In the data rows, 128 means zero.
Two rows play each game, the first against the second. How much does the first row win by? 10 is about a draw, 20 a big win and 0 a big loss. Wins can go round in a circle: one row can beat a second, the second a third and the third the first. Each row has two weighted sums of its numbers, A and B, taken from their middle values. A row wins by its A times the other's B, less its B times the other's A.
[131 116 122 149 124 110 144 126 113 126 115 118 124 109 108 125  93 161
 135 131 147]
[105 146 163  85 119  79  72 206  27 116 155 104  77  44 119 140 181 175
 206 131 127] ~ 10
[206  84 109 121 122 131 139  72 114 111 133 125 102  87 154 114 118 130
 177  80 151]
[138  87 140 100 126  94 128 100 114  91 114 143 121 115 148 108 123 148
 118 141 125] ~ 12
[ 98 133 113 173 137 165 147 128 139 141 118 152 168 141 105 174 114 112
 115 129 104]
[154 137 124 136 166 127 124  95 130 111 129 118 107 110 134 141 104 124
 147 129 167] ~ 10
[153 118 112  80 120 142 102 114 138 138 123 106 163 119 127 101 115 129
 103 142 136]
[ 44 110 103 103 134  86 173 205 122  50 108 120  52 135 127 130 122  80
 160  75 138] ~ 15
[117 112 141 106 123 124 138 114 105 137 147 116 142 137 109 104 128 135
 145 159  98]
[144 127 146 102 119 150 125 112  97 136 130 111  95 106 118 111 118 142
 150 100 139] ~ 9
[108 130 100 151 125 123 137 162 139 125 159 128 145 141  84 111 170 160
 111 120 105]
[170 101 158 128 131 140 137 108  95  97 129 128  91  91 134 112  91 136
 127 123 123] ~ 9
[113 169 177  72 148 116 120  87 242 127  83 131 144 131 255  33 116  51
  85 166 119]
[137 177  93 140 113 122 143 160 152 146 189  99 141 184  80  85 176 138
 120 144  71] ~ 4
[106 110 142 124 130 101 145 122 102  74 116  94 132 153 118 121 121 160
 144 124 180]
[152 170 114 150 103 110 139 142 159 152 142 128 167 170  92  96 159  98
 124 166  65] ~ 11
[112 170  86 157 133 146 128 122 155 141 142 139 160 166 112 135 182 125
 144 132 102]
[ 88 142 129 143 124 160 116 135  99 130 164 108 147 160 137 129 142 133
 119 146 116] ~ 10
[188 104 158 117 113 148 106  91  87  89  49 160  50  62 135  88  64 174
 171 160 162]
[142 133  88 149  98 197  92 114 129 124 104 142 163 160 120 104 120 125
 127 157  89] ~ 11
[122 116 122 133 100 144 150 121 137 115 148 131 140 147 124 129 108 151
 123 117 140]
[ 72 155 141 166 119 115 135 210 128 121  96 177  53  85  81 255 202 153
 162 130 137] ~ 11
[160 110 106 170 113  85 157 119 130  92 138 121 123  99 104 131 116 159
 119 138 117]
[133 110 158 116 145 137 143 117  94 144 120 132 124 157 135 131 120 142
 123 140 134] ~ 10
[134 124 162 119 125 129 117 100 107 161 126 115 119 122 134 120 133 136
 125 138 132]
[120 100 148 140 133 111 132  93  99  91 111 122 108 128 129 131 112 159
 163 154 160] ~ 9
[132 122 101 109 130 152 129 146 150 153 127 133 151 124 108 121 133 145
 118 118 115]
[177  78 110 129  99 144 150 156 116 131 124 124 117  80 135 130  96 104
  95 132 144] ~ 12
[184  82 185 115 111 122 124 135 116  68 135 116 116 110 143 142 103 155
 104 155 148]
[ 92  30 164 189 163 166 129 102 139 174 121 147 134 126  93 136 139  84
  97 146  93] ~ 10
[123 127 125 118  95 160 132 133 110 120 134  91 144 131 119 119 123 133
 121  95 114]
[ 72  81 105 100 140 125 152 170 139 133  86 120  94 132 154 151 127 103
 170  80 115] ~ 6
[ 97  88 123  89 127 102 162 157 139 136  98 137 129 145 126 154 142 113
 121  99 158]
[162 123 118 106 128 150 123 121 101 119 126  94 140  98 116 104 109 135
 134 126 130] ~ 8
[123 162  75 157  89 142 147 169 169 175 161 140 170 180  85 108 175 154
 113 142  86]
[133 147 153 119  83 152 167 191 132 179 200 149 175 182  94 108 156  81
  58 135  41] ~ 9
[ 69 173 164 181  89 123  99 165 142  99 132 190 111  50 125 185 182 164
 167 127 193]
[159  77 153 125  95 120 122 130 102 115 167 137 130 125 145 110 102 138
 122 132 137] ~ 9
[136 164 146 148 122  96 170 139 144 123  87 167 113 142 120 118  76 188
 136 140 175]
[116 147 105 136  90 132 171 146 149 145 122 129 139 176  96 121 139 140
 137 120 113] ~ 10
[ 83 118 121 137 166 111 117 202  96 148 105  95 107  64 128 116 161 150
 187  96 146]
[102 145 142 145 123 127 109 167 102 140 146 149 198 144  90 141 166 128
 134 108 124] ~ 11
[105  88 136  81 113 135 135 144 120 131 111  97 140 146 154 155 126  96
 163 107 125]
[124 132 126 120 118 106 104 117 122 144 111 118 141 146 118 114 140 127
 107 137 108] ~ 11
[174 110  94 101 144 113  99 103 127 104 115 124 115 110 115 124 137 131
 125 108 158]
[149 111 127 123 161 148 121  75 114 127 115  98 128 121 132 127 118 110
 117 103 135] ~ 10
[119 137 106 134 133 117 121  97 146 105 105 108 143 119 123 112  98 126
 139 112 141]
[125 156  76 153 113 162 120 151 171 136 139 132 144 165  98  95 161 123
  77 156  70] ~ 11
[138 156 225 193 132  85 153 145 168 134 120 230  86 110 146  84  40 165
  87 205 125]
[149 138 124 107 114 114 107 106 105 106 115 128 128  92 132 106 106 128
 107 108 132] ~ 10
[121 166  93 137 148 124 152 143 130 170 140 112 148 164  81 108 132 104
 134 113  86]
[136 188 185 146  64 147 161 118 134 151 122 185 107 150 123 137 133  96
  80 195 128] ~ 12
[127 129 180 135 179 140  95  90 122 118  64 196  92  88 106  52  79 149
 151 193 133]
[131 152 103 133 101 145 149 172 132 185 147 132 170 165 107 102 149 121
  77 150  77] ~ 13
[113 193 137 150  85 166 100 132 129 150 149 143 155 147  77 124 159 125
 107 128 110]
[ 52 187 141 154  76 132  54 153  86 130 156 114 133 112 165 152 189  71
 139 123 137] ~ 6
[155 124 125 141 111 149 132  80 110  98 127 131 177 117 116 111  99 171
  84 119 156]
[128 105 141 112 119 119 110 115 110 149 122 147 104 132 111 124 136 128
  88 140 105] ~ 12
[154 120 104 140 120 147 136 114 140 150 123 127 153 162  96 139 131 137
 123 120 122]
[156 124 127 116  95 122 112 122  80 104 135 125 138  98 123 107  97 147
 121 128 143] ~ 10
[107  73 122 151 136  96 116 177 125 150  72 160 124 180  90 202 160 124
 102 123 147]
[119 217 140 113 124 119 112 101 106  69  43 162  75  81 135  52  88 154
 123 196 112] ~ 11
[103 107 118 134 154 112 147 165 136 149 145 127 115 207  91 142 170 107
 103 132 139]
[151 112 125 125 127 124 129 122 135 130 132 134 146 139 127 109 142 132
 101 133  97] ~ 10
[107 134 131 112 136 108 116 128 137 108 107 112 129 163 143 139 128 121
 116 111 127]
[123 173 143 135 113 102 156 138 147  84 131 161 115 131  97 131 136  86
  82 158 108] ~ 8
[126 151 135 130 121 129 123 119 125 146 129 118 148 150 142 130 145 126
 136 132 109]
[111 140 144 117 113 107 128 137 123 105 160 129 121 137 135 121 145 152
 124 127 144] ~ 10
[119 158 106 105 129 136 119 126 130 143 105 141 107 139 147 138 138 112
 111 159 127]
[115 121 140 105 119 152 120 114 117 127 118 160 151 127 135 122 111 129
 127 140 112] ~ 10
[ 97 124 157 128 114 117 154 145 132 116 149 122  89 167 117  90 132 139
 106 125  81]
[ 83 134 140 114 165 113  71 193  84 112 130 121 114  64 120 121 149 152
 216  85 151] ~ 6
[129 137 154 131 152 132 165  94 153  73  75 184 147 106  88  82 163 127
 137 182 119]
[136 117  95 115 146 131 126 120 128 102 123 100 130 133 124 134 130 133
 124 162 144] ~ 11
[167  84 107 116 110 130 137 107 126  77 147 121 121 142 116 147 119 141
 110 120 192]
[110  92 133 113 102 152 133  91 118 128 141 124 122 145 119 129 144  94
  82 138 151] ~ 8
[120 123 107 122 138 136 115 101 138 118 116 103 110 105 123 112 106 139
 131 104 124]
[124 116 126 126 132 136 117 123 114 139 109 137 146 110 110 121 112 149
 137 140 139] ~ 10
[149 134 137 113 100 140 133 106 125  94 139 105 104 142 145 103 101 115
  95 147 142]
[129 197 122  88 191  97 133  83 252 149   9 145 165 112 227  75 136  70
  64 135 123] ~ 12
[129 120 146 192 170 133 164 177 140 148 122 183  86 110 100  95  80 181
  90 137 123]
[125 104  99 150 126 170 130 109 155 136 112 119 150 143 139 142 139  98
 127 117 140] ~ 11
[ 87 153 181 192 104 145 114 194 131 122 137 190 121  71 139 201 175 129
 153 119 185]
[115 133 129 105 123 218 178 140 102 154 135 174 142 150 126 128 141 138
 118 106 101] ~ 9
[127 105 121  99 128 160 164 141 132  96 112 118 146 169 121 140 141  69
  89 158 139]
[130 131 138 131 104 171 135 109  96 150 150 136 137 163 102 161 131 131
 106 116 126] ~ 10
[ 99 173 117 138  95 111  95 142  98 171 144 115 169 165 111 155 166 151
 140 160  97]
[255 111  81 255 122   0  54  84 146 171 255 196 164 154 165 223  26 103
 114 125  80] ~ 7
[136 148 152  99 104 185  93 150 129 201 160 146 158 145 103 125 126  96
  89 157 120]
[118 119 149 118 130 136 139 141 109 140 135 137 176 137 126 115  85 106
 115 155  91] ~ 11
[171 141 112 143 147 250 104 106 112 146 159 151 152 171  81 225 138  44
 156 175 136]
[168 102 113 128  88 154 138 142 113  93 150 101 116 134 127 123  98 138
 125  87 171] ~ 12
[112  84 114 141 155  76 130 136 138 125  93 144 103 161 118 164 137 129
 129 129 144]
[141 111 129 101 144 175 126 120 101 150 147 115 138 144 131 105  93 133
 131  99 113] ~ 12
[131 133  70 139 117 136 153 146 175 121 126 113 179 173  95 135 146 146
 125 107 131]
[ 83 132 129  48 137  97 117 118 154  76 156 113 135 124 195 143 125  77
 188  65 106] ~ 9
[130 146 109 144 164 112 111 108 142 124 160 134 124 128 127 138 119 145
 133 118 146]
[141 113 121 139 118  89 141  87 117 153  93 101 169 100 147 118  83 152
  94 150 133] ~ 10
[138 131  86 135 171 148 122  85 155 124 113 108 144  92 131 132 136 140
 157 125 146]
[131 157 150 127 224  84 230 106 255 193  84 119 129 138 228  93 151  51
 108 118 172] ~ 8
[103 133 111  61 139 100 110 188  85  89 132 105  97 107 124 161 121 127
 218  77 145]
[255 106 109 255 101   0  78  74  99 154 255 187 120 134 125 192   0  78
 138  83 105] ~ 16
[148 120 139 113 110 121 101 107 100 115 108  97 100 111 146  81 106 147
 111 134 108]
[144 167 136 136 166 151 178 129 160 149 195 154 163 121  70  97 149 122
 153 167  95] ~ 13
[137  88 147 119 100 142  98 128 129 102 124 121 161 132 153 127  95 130
 111 136 144]
[101 168 116 101 119 115 154 134 155 113 137 123 139 126 147  65 149 149
 104 125  88] ~ 10
[106 148 148 114 110 106 155 149 119 162 149 130 136 169 119 119 134 155
 140 124  95]
[ 69 121 128 108 182 122 112 192  93 107 101  83  67  64 141 135 157 133
 181  60 140] ~ 8
[152  85 158 116 124 156 128  97 118 126 130 134 107 128 110 111  96  86
 106 122 138]
[143 130 148 115 157 180 112 126 122  93  70 165 154  91 128 110 116 128
 140 142 129] ~ 9
[ 83 219 127  79 124 170  90 127 155 168 113  88 160  98 166  98 203 150
 164 118  74]
[114  76  97 124 114 104 129 116 141 138  96 117  85 123 159 185 132  86
 138  82 151] ~ 9
[147 153 130 100 123 168 111 121 117 143 143 149 167 138 137 129 107 110
 128 133 142]
[150  87 162 124 123 158 122 110 147 107 139 103 135 123 119  85 100 144
 116 126 145] ~ 8
[147 119 141  95 109 148 154 100 132 131  84 138 154 160 142 142 146 142
  69 168 132]
[109 118 136 120 118 137 134 116 123 125 135 109 125 164 118 135 124 135
 121 125 126] ~ 11
[137  96 154 103  96 118 121 127  71 118 143 144 101 142 116 130 135 141
 127 147 105]
[144 128 153 109 138 106 153 111  97  79 107 110 131  68 113  96 123 190
 139 127 131] ~ 11
[155 101 127 108 128 154 144 130 139 119 111 130 141 106 118 106  68 119
 115 114 107]
[162 106 126 134 158 154 148 126  95 124 132 133 109 106 146 139 120 158
 136 105 119] ~ 10
[155 124 123  99 112 147 158  95 114 128 136 131 117 135 138  94 124  95
 120 116 118]
[ 84  84  96 204 142 124 105 143 166 174 152 133 150 156 102 230 172 131
 119 119 102] ~ 14
[144 132 113 128 143 115 118 110 129 134 130 126 144 112 131 131 106 145
 131 110 141]
[124 106 137 105  84 142 135 155  98 159 151 135 148 154 131  92 129 145
 102 133  93] ~ 10
[138 124 141 147 128 110 115 111 117 146 143 112 108 152  96 119 129 138
 140 125 145]
[125 103 144 135 158 141 132 148  79 143  81 158  92 108 109 140  92 142
 163 127 147] ~ 7
[140 105 131  97 137 120 138  93 117 106 146 120 137 151 120 115 124 125
 145 118 143]
[143 125 128  86 125 137 165 113  97 105 156  89 133  97 160 109 108 121
 125 133 129] ~ 11
[128 103 149 127 115 137 146 126  85 115 137 149 148 133 108 119 102 148
 119 129 125]
[ 80  95  95 110 148  94  96 208 128 113 112 119  94  77  80 164 157 166
 194  56 172] ~ 9
[114 103 134 171 161 106 119 156 120 153 111 165 140 159 112 207 145  92
  99 146 130]
[147 124 131 148 120 131 101 107 101 128 159 110 140 125 132 121 127 147
 139 156 155] ~ 10
[151 135 115 156  79 133 183 114 134 128 137  91 105 195 134 126 130  69
  57 170 122]
[122 123 139 116 128 119 104 124 120 121 145 108 125  98 156 106 121 146
 120 143 144] ~ 10
[172  95 127 111 121 126 128 103 128 102 134  89 136 107 148 117  94 138
  97 163 150]
[115 161 117 122  91 119 182 153 181 169 185 118 129 193  78  79 128  98
  69 126  60] ~ 4
[ 92 167 185 211  83 162 133 147 163 123 141 165  97  92 126 189 190 123
 130 174 164]
[161 129 106 131 109 132 140 117 165 110 133 143 121 111 117  67  78 180
 108 140 123] ~ 9
[ 81 132 134 116 189 106  81 183  83  86 113 111  90  67 121 122 161 157
 196  94 136]
[174  84 159 127 163 143  92 106 115 187 124 130 146  71 167  97 153 145
 148 125  95] ~ 13
[176  79 111 125  93 120 119 153  88 129 144 102 145 113 148 157 126 148
 120 139 147]
[111 169 124 152 103 170 163 157 142 149 172 157 167 163 110 119 177 115
  80 138  62] ~ 6
[ 67 137 113 131 193 101  87 195  96 115 109 114  73  88 111 152 182 155
 221  98 221]
[ 80 106 151 156 116  70 154 153 126 135 123 148  88 161 150 106 120 168
  81 141  66] ~ 9
[133 131 124 116  84  98 187  91  85 131 134 134 167 116 140 104 103 122
 102 147  96]
[142 117 158 153 107 130 124 136 115 120 106 140 140 122 142  89 109 153
 113 144 143] ~ 7
[130 118 148 119 120 134  99 133 116 139 128 128 171 142 121 121 129 126
 131 125 116]
[127 128 106 169 142 131 127 132 153 141 124 130 138 156 105 140 141 117
 120 116 111] ~ 10
[102 144 159 174 105 154 141 132 144 157 161 103 154 171 123 129 116  90
 131 132 138]
[163 107 166 141  98 129 121 108 122 108 148 107 118 119 132 120 107 122
 136 113 135] ~ 8
[134 117  86 147 138 134 112 108 152 165 134  89 138 139 121 155 135 123
 139 105 139]
[ 90 211 126  84  90 180 119 140 171 147 135 111 104 118 171  76 181 148
 129 100 102] ~ 10
[135 150 128  79 158 154 114 151 109 146 111 136 130 153 137 111 128 108
 136 123 131]
[132 153 108 120 125 137 138  94 129 150 107 110 110 111 115 116  88 101
 160 111 128] ~ 10
[131 191  89 156  59 156 158 193 144 163 225 131 199 151 112 181 193 176
 134 144  85]
[118 152  97 114 109 126 121 122 149 142 109 149 127 185 102 132 144 168
 145 165 110] ~ 12
[115 115 142 139 152 168 132 124 123 147 134 136 128 156  96 123 115 112
 151 116  94]
[138 112 105 148 139 101 124 151 140 162 153 117 198 150 113 119 140 177
 134 147  97] ~ 9
[202  68 139 104 108 111 137 133  92  83 129 115  67  91 133 117 112 138
  89 134 128]
[147 104 119 100 105 122 130 105 129 107 121 119 148 108 120  93  99 137
 139 117 139] ~ 8
[141  88 122  94 139 101 150  70 117 132 105  92  72 150 184 167 115  60
 147  98 177]
[101 118 110 110 119 122 151 168 164 119 116 118 128 126 155 161 113 132
 180  86 181] ~ 12
[186  68 144 141 125 120 110 108 108 134 133 118 110 128 130 116  88 162
 135  96 182]
[ 88 197 170 156  82 193 127 159 131 116 106 159 130  80 125 207 184 106
 119 143 176] ~ 9
[122 113 132 141 149 135 140 115 115  97  98  95 151 134 112 119 127 131
 118 126 180]
[123 125 138 155 123 172 130 144  91 161 149 136 126 145 103 160 135  99
 131 101 133] ~ 10
[160 103 106 123 129 111 104 127 146 108 145 146 160  94 115 109 111 168
 121 138 131]
[194 161 129 169 128  63  49  53 101 174 147 193 127 137 169 174   3 132
 140  96  96] ~ 13
[ 94 141  81 121 149 141 113 182 147 139 144  70 100 161 124 185 128  68
 166  80 150]
[153 140  79 117 131 134 128  95 140 115 151 128 141 112 124 167 116 110
 132 103 144] ~ 5
[ 93 179 129 145 156 151 137 168 139 217 131 131 115 174  77 136 163 112
 104 131  80]
[ 78 123 128 141 160 104 100 198 102 110 128 101 102  59 126 155 145 180
 213  80 173] ~ 6
[133 146 137 114  99 159 134 113 136 132 131 120 126 115 125 129 121 151
 112 114 133]
[130 178 145 149 152 148 192  73 131 134 102 137 107  81 116 106 112 101
 135 137 146] ~ 12
[160 118 148 103 120 154 130 128 102 143 147 109 132 123 145  98 111 104
 131 118 138]
[203 199  91 175 130  24   0 100  80 213 184 250 210 168 110 192  80 148
  95 187   3] ~ 9
[144  85 163  97 187 112  25  56 136  86 162  59  95  78 224 119 196  90
 123  49  44]
[164 156  75 167 116 112 117 119 153 128 142  86 110 136 117 131 143 185
 169  86 168] ~ 14
[129 139 124 115 110  80 130  92 113 141 109 124 142 112 124 168 131 135
 102 172 155]
[ 81 179 114 168 110 102  55 145  88 124 113 142 142  71 157 166 204 107
 180 118 179] ~ 17
[143 129 123 144  98 113 150  98 105 101 135  97  79 123 138 110 124 153
 153 134 120]
[105 201  77 142 175 122 137 143 212 163 130 124 159 172  85 127 195 147
 124 108  96] ~ 11
[127 120 114 113 171 113 140 125 115 111 113 143 100 158 121 131 124 142
 144 141 126]
[160 102 136 114 131 153 136 113 112  55 116 126 128 100 125 101  85 129
 130 145 161] ~ 10
[125 111 148 126 122 137  90 107 114 125 146 108 111 146 131 113 125 112
 103 133 128]
[118 202 168  83 197  71 123  53 237  84  53 122 141 103 255  45 110  83
 102 150 129] ~ 11
[156 119 116 142 109 164 114 144  89 162 156 135 159 129 123 149 118 109
 108 172  96]
[181  91 161 104  95 152 121 122  72 136 140 125 142 107 106 112 114 101
 108 156 128] ~ 8
[ 98 159 127 112 136 162  93 143 148 153 139 148 125 164 156 134 152 133
 151 125 113]
[143 115 100 101 135 124 114 133 138  60 134 128 149 116 117 104 124 128
 134 116 128] ~ 9
[ 74 138  91  53 195 135  94 161  97 108 117 103  74  84 181 137 148 150
 209  63 118]
[106 134 128 156 122 144 133 157  97 167 133 148 158 141 118 154 155 136
 116  93  88] ~ 13
[ 89 209 179  63 201  75 126  33 195  64  72 126 168 122 255  75 111  21
  71 132 124]
[121 150  67 152 107 148 108 123 135 179 130 150 114 152 109 138 127 145
  91  72 116] ~ 9
[109 148 108 143 121 129 150 141 163 132 144 119 135 171 108  93 155 126
 118 124  90]
[ 68 115 154 203 145 117 100 158  86 149 130 195 154 119 116 246 192 107
 176 130 163] ~ 6
[150 118 152 125 145 138 144  79 120 155 112  92 172 110 107 119 130 141
 137 117 146]
[155 148 130 138 120 144 131 115 121 104 129 132 165 114 118 138  86 148
 143 158 113] ~ 7
[135 148 113 118 132 142 124 123 137 152 114 115 134 145 120 101 103 126
 113 120 122]
[ 75 106 151 102 128 115 164 212 142 105 105 126  48 111 128 162 114 142
 197  53 184] ~ 8
[113 138 145 127 126 161  96 119 140 119 117 104 152 155 113 131 129 138
 132 128 144]
[ 89 172 192  72 160 108 207  93 191  60 111  78 116 131 237  70  98  64
 110 145 130] ~ 14
[ 95 171 158 202 113 157 113 153 151 108 111 198 118  67 122 209 197 121
 185 121 181]
[103 175 145 117  91 183 149 137 128 138 142 135 143 141 143 119 137 103
 124 109  77] ~ 13
[ 81 111 118  62 104 146 123 205 127 114 105 156  84 107 145  97 117 114
 168  64 145]
[144 102 165 117 121 160 147 117  93 135 150 119 137 110 137 121 127 130
 111 133 150] ~ 8
[ 75  90 107  80 113 112 177 201 170 128 115 107  89 123 142 161 131  76
 143  84 158]
[101 154 116 154 122 112 157 149 152 173 121 132 157 151  94 106 151 149
 105 141 114] ~ 4
[128 140 163 112  67 134 132 151  76 150 145 119 112 163 127  99 114 123
 109 154  83]
[ 98 136 136 111 116 145 113 127 140 162 104 133 124 130 144  82 138 101
  78 153 118] ~ 12
[128 104 143 118 140 147 136 108 135 106 128 112 144 151 125 135 142 121
 125 162 159]
[145 145 105 114 140 121 108 117 131 114 103  96 147 117 153 118 138 104
 123 133 118] ~ 11
[121 122 108 109 174 150 111 103 158 138  72 142 143 127 113 114 102 133
 114 148 145]
[157 101 133 119 104 116 127 123 100  95 126 131 142  99 127 124 103 136
 108 163 141] ~ 11
[117 144 144 149  99 136 149 124 162 144 151 113 134 147  93 116 154 135
 105 185  75]
[145 130 129 139 134 131 124 105 137 128 171  97 103 150 159 124 137 133
 133 146 122] ~ 10
[122 124 196 209 167 126 169 154 204 181  94 243  63  69  90  85  87 176
  83 178 145]
[174  70 117 124 107  94 131 130 100 102 114 121  83 122 137 141  82 135
 116 121 140] ~ 18
[117 141 153  79 177  93 191  84 232 122  30 133 182 162 255  77 115  85
 103 123 174]
[150 123 157 135 117 148 109  96 113 125 119 121 116 110 154 128 100 133
 140 163 133] ~ 11
[ 63 196 147 218 120 128 117 192 184 123 141 158 155  57 109 214 204 154
 200 120 212]
[129 107 136 133 151 121 107 108 122 112 116 122 119 137 124 113 127 146
 132 124 136] ~ 12
[ 87 134 121  98 129 181 117 136 115 151 121 122 131 146 137 153 128 148
 162  92 132]
[115 142 124 133  99 147 138 161 139 166 134 132 151 162 110 129 160 108
 124 134 100] ~ 10
[ 92 146 119 151 131 121 149 138 128 140 122 112 147 178 119 102 141 127
 110 123 129]
[ 44 185 219 188  43 160 185 176 189 101 210 168 141  58 199 174 185 114
 139 135 173] ~ 14
[113 156  96 158 126 136 159 163 178 154 151 144 136 170  98 118 161 109
 107 126  87]
[ 92 167  99 135 111 128 148 160 148 136 150 127 130 197  98 118 156 135
 119 150 110] ~ 10
[163 145 134 161 133 106 115 106 130 142 141 174 132 128 117 136 104 132
 121 122 129]
[ 92 176 157  32 174 103 170 116 247 111  42 138 137 110 220  37 100  78
  88 137 182] ~ 12
[116 120 125 126 140 118 118 126 105 118  83 120 133 107 111 122 117 149
 142 121 135]
[116 108 183 108  90 130 120 143  84 148 169 120 122 162 139 138 107 111
 118 161  88] ~ 10
[ 99 123 112 166 135 107 107 165 160 145 182 196 171 161 101 218 169 117
 134 123 122]
[166 137 111 155 118 145 128  74 116 115 112  92 135 120 133 118 109 139
 149 116 139] ~ 15
[ 78 116 127  58 172 117 180 106 172  65  80 142 124 133 225 121  75 110
 130 118 146]
[136 110 128 140  87 139 122 108 119  91 129  87 118 140 130 148 130 126
 138 124 158] ~ 15
[255 193  94 255  36   0  48 106  93 167 255 172 151 111 165 210  61 174
 182 154   0]
[154  90 150 137 123  97 134  99 133  89 110 111 106  98 152 108 106 181
 128 136 154] ~ 11
[135 138 115 129 122 174 107 106 166 137 131 101 150 164 141 130 107 121
  81 167 126]
[ 96 111 116 170 145  94 127 173 126 173 138 134 113 173 100 196 161 164
 144 121 114] ~ 10
[159 110 132 123 128 126 134 115 107 109 148 129  96 113 134 123  75 139
 139 103 153]
[120 119 145 119 127 133 164 119  80  75  97 153  75 108 116  96  83 160
 146 119 121] ~ 10
[ 75 195 171 195  93 167 113 168 127 122  99 208 108  52 133 185 178 125
 153 152 185]
[136 105 134 104 127 131 120 123 106 107 104 144 118  96 137 117 117 145
 151 130 127] ~ 10
[169  61  78 126 154  82 140 128  98  97 123 115  71  98 134 154  86 175
 157 100 166]
[122 123 148 112 125 127 119 119  86 129 126 119 150 143 154 168 123 142
 133 147  94] ~ 17
[107 160 113 142  99 150 143 175 162 135 126 172 146 183  82 129 159 107
  98 160 116]
[151 159  74 152 157  98 176 156 185 174 122 139 108 167  77 122 207 115
  62 153  69] ~ 9
[134 195 182  89 200  81 119  70 222 131  46  99 135 104 223  32 110 100
 131 128 106]
[142 182  60 159 189 127 115 102 200 134  62 127 173  67 101 110  97 165
 140 198 173] ~ 15
[146 154 127 110 136 113 117 129  94 135 132 118 151 103 138  98 138 141
 129 126 117]
[125  90 114 127 152 127 157 106 154 122 140  72 116 165 128 121 127 106
 134 124 115] ~ 10
[158 112 123 111 102 124 156 121 102 108 140 108 110 113 151 110 108 133
 109 117  97]
[143  88 129 108 127 180 136  82 123 107 114 122 131 153 137 130 126 160
 147 121 130] ~ 10
[108 113 145 134  74 153 164 132 126 149 168 119 130 215 107  97 124 129
 120 133  73]
[175 111  99 113 160 113 102 115 112 135 103 112 154  90 132 103 123 134
 115 121 134] ~ 12
[173  97  89 116 125 124 120 112 151  73 137 145 134  75 109  98 134 149
 164  97 139]
[131 184 104  86  93 121 137 113 125 116 109 111 139 136 146 140 110  81
  99 149 138] ~ 12
